In the rows, zero is written as 128.
One turn or mirror swaps these rows in pairs. Which row does each one swap with?
ras: [157 137 132 128 146  92 129 107 115 115 125 118 117 101 151 109 130 107
 116 133]
kegot: [127 124 133 119 144 132 133 114  91 146 142 106 127 136 174 152 149 124
  95 102]
fori: [139 147 151 109  96 134  89 188 133 127 142 139 145 139 176 125 130 136
 133 137]
Vun: [140 106 133 105 120 126 127 171 110 128 126 131 135 130 134 116 137 109
  83 150]
dutup: [ 93 138 126 151  87 151 101 135 117 117 137 131 149 147 149  95 128 140
 128 123]
Ser: [104 163 123 116 103 152 130 141 145 138 142 133 134 132 145  80 125 143
 135 142]
Sif: [143 145 152  92 142 147 115 129 111 102  81 126 155 137 168 123 151 127
 139 152]
Mige: [144 123 154 128 106 129  95  78 129 114 164 149 135 151 154 126 145 145
 114 112]
faval: [174 160 145  88 128 141  79 109 143 123 130 136 139 129 171 101 147 117
 113 133]
leno: [147 141 140 139 123 163  98 160 101 136 147 135 110 135 203 135 108 137
 131 135]
dazu: [151 138 134 140 125 147 110 105  99 153 124 109 166 118 133 109 132 126
 129 163]
neruk: [136 142 162 143 102 146 125 165 154 113 145 128 121 110 149 118 134 152
 104 150]
lop: [137 156 126 113 100 143 117 107 103 128  94 152 140 116 166 112 132 140
 151 164]
Bol: [140 116 130 109 129 136 121 108 118 157 145 115 140  94 178 131 138 151
 152 116]
Zaz: [152 134 178 127 144 167 129 111  98 108 146 126 127 138 142 134 114 101
  91 138]
Supab: [113 167 149 126 103 149 115 136 103  84 118 163 151 145 159 125 143 140
 136 152]
lotaz: [141 150 141  93 123 180 128  83 149 110 129 136 135 139 157 122 128 140
 103 125]
vapa: [146 138 149 124 152 158  88 126 157  94 130 140 141 140 168 117 148 146
  94 148]
rosu: [160 118 138 110  95 150 116 150 133 129 160 144 118 133 132 120 121 149
 168 133]
zik: [139 105 139 150 105 116 110 125 113 122 135 130 141 137 152 111 139 122
 184 130]
sozir: [148 136 164  99 136 153 154 136 107 130 134 139 147 114 172 161 136  99
 111 106]
losuz: [141 139 135 131 148 151 107 197 126 128 136 140 131 133 157 123 140 133
 151 141]
Ger: [120 171 133 125 117 148  67 146 130 125 113 131 135 142 150 117 152 141
 113 129]
Lirag: [124 152 118 108 121 153 127  92  99 122 128 142 161 164 173 125 118 136
 153 146]
rol: [142 132 133 171 107 145  93 157 115 116 172 141 134 129 149 129 130 148
 138 134]
poz: [142 128 129 139 124 183 134 153 103 134 124 131 132 125 156 118 128  83
 157 127]
Kugi: [127 134 133 132  97 128 113 130 153 146 127 138 105 117 150  91 127 123
 148 158]
fivu: [169 124 165 123 125 136 122  90 110 116 105 158 124 159 160 115 129  96
 130 145]
tuvan: [147 138 133 113 122  74 129 113 136 112 131 135 141 134 129 119 137 128
 119 130]
Pati: [196 127 144 107 123 166 150 115 126  99 138 125 134 134 157 140 136 102
 128 150]
suzod: [147 114 125  99 131  99 118 141 101 137 143 156 130 148 168 123 156 141
 145 101]
Gapuv: [149 104 166 127 101 133 115 149 148 104 135 143  88 150 175 128 131 112
 113 127]
mipa: [148 145 168 122 142 144 113 148 122  99 139 116 115 103 150 129 131  96
 113  96]
Sabig: [159 150 180 108 153 112 138 115 144 120 149 131 116 158 169 111 139 105
 123 136]
fevoz: [141 128 135 147 121 130 151 103 106 123 125 135 133 141 160 121 132 103
  68 126]
nebo: [128 157 142 144 139 147 131 135 130 143 142 141 138 131 170 120 138 142
 188 141]
golo: [140 145 124 119 124 136 175 103 143 113 153 130 129 135 184 121 144 115
  92 130]
Tagol: [129 109 123 122 167 148 129 136 104 158 168 126 143 123 148 112 133 139
 125 116]
momab: [113 114 121 116 108 183 117 140 113  94 139 161 151 145 174 144 152 129
 122 119]
Fusut: [147 123 136  94 104  93 128  98 106 105 156 129 132 133 166 106 150 109
 131 112]
gon: [144 146 140 122 127 188 151 130 100 130 182 137 136 143 171 118 135 105
 109 118]
kad: [146 119 170  99 167 156 138 146 122 103 143 138 115 152 177 148 140 113
 115 114]
rovom: [134 127 145 116 122  95 160 137  75 121 155 133 137 142 152 125 138 116
 109 133]
nopa: [111 106 143 113 129 174 125 144 108 103 145 133 127 149 176 148 148 129
 100  98]
mut: [155 129  95 127 113 122 127 138 137 152 164 105 144 121 148 103 134 146
 127 132]
pubaf: [141 134 123 130 130 149 105 190 112 131 116 133 131 132 142 118 144 120
  91 142]
neto: [141 127 131 119 120 154 145  81 131 115 152 132 120 137 187 115 145  79
 133 130]
par: [119 148 125 118 120 155  90  98 106 109 140 144 122 146 189 104 115 144
 161 131]

tuvan pairs with Lirag
momab pairs with Vun
neruk pairs with gon
golo pairs with Ser
fivu pairs with zik
nebo pairs with Sabig

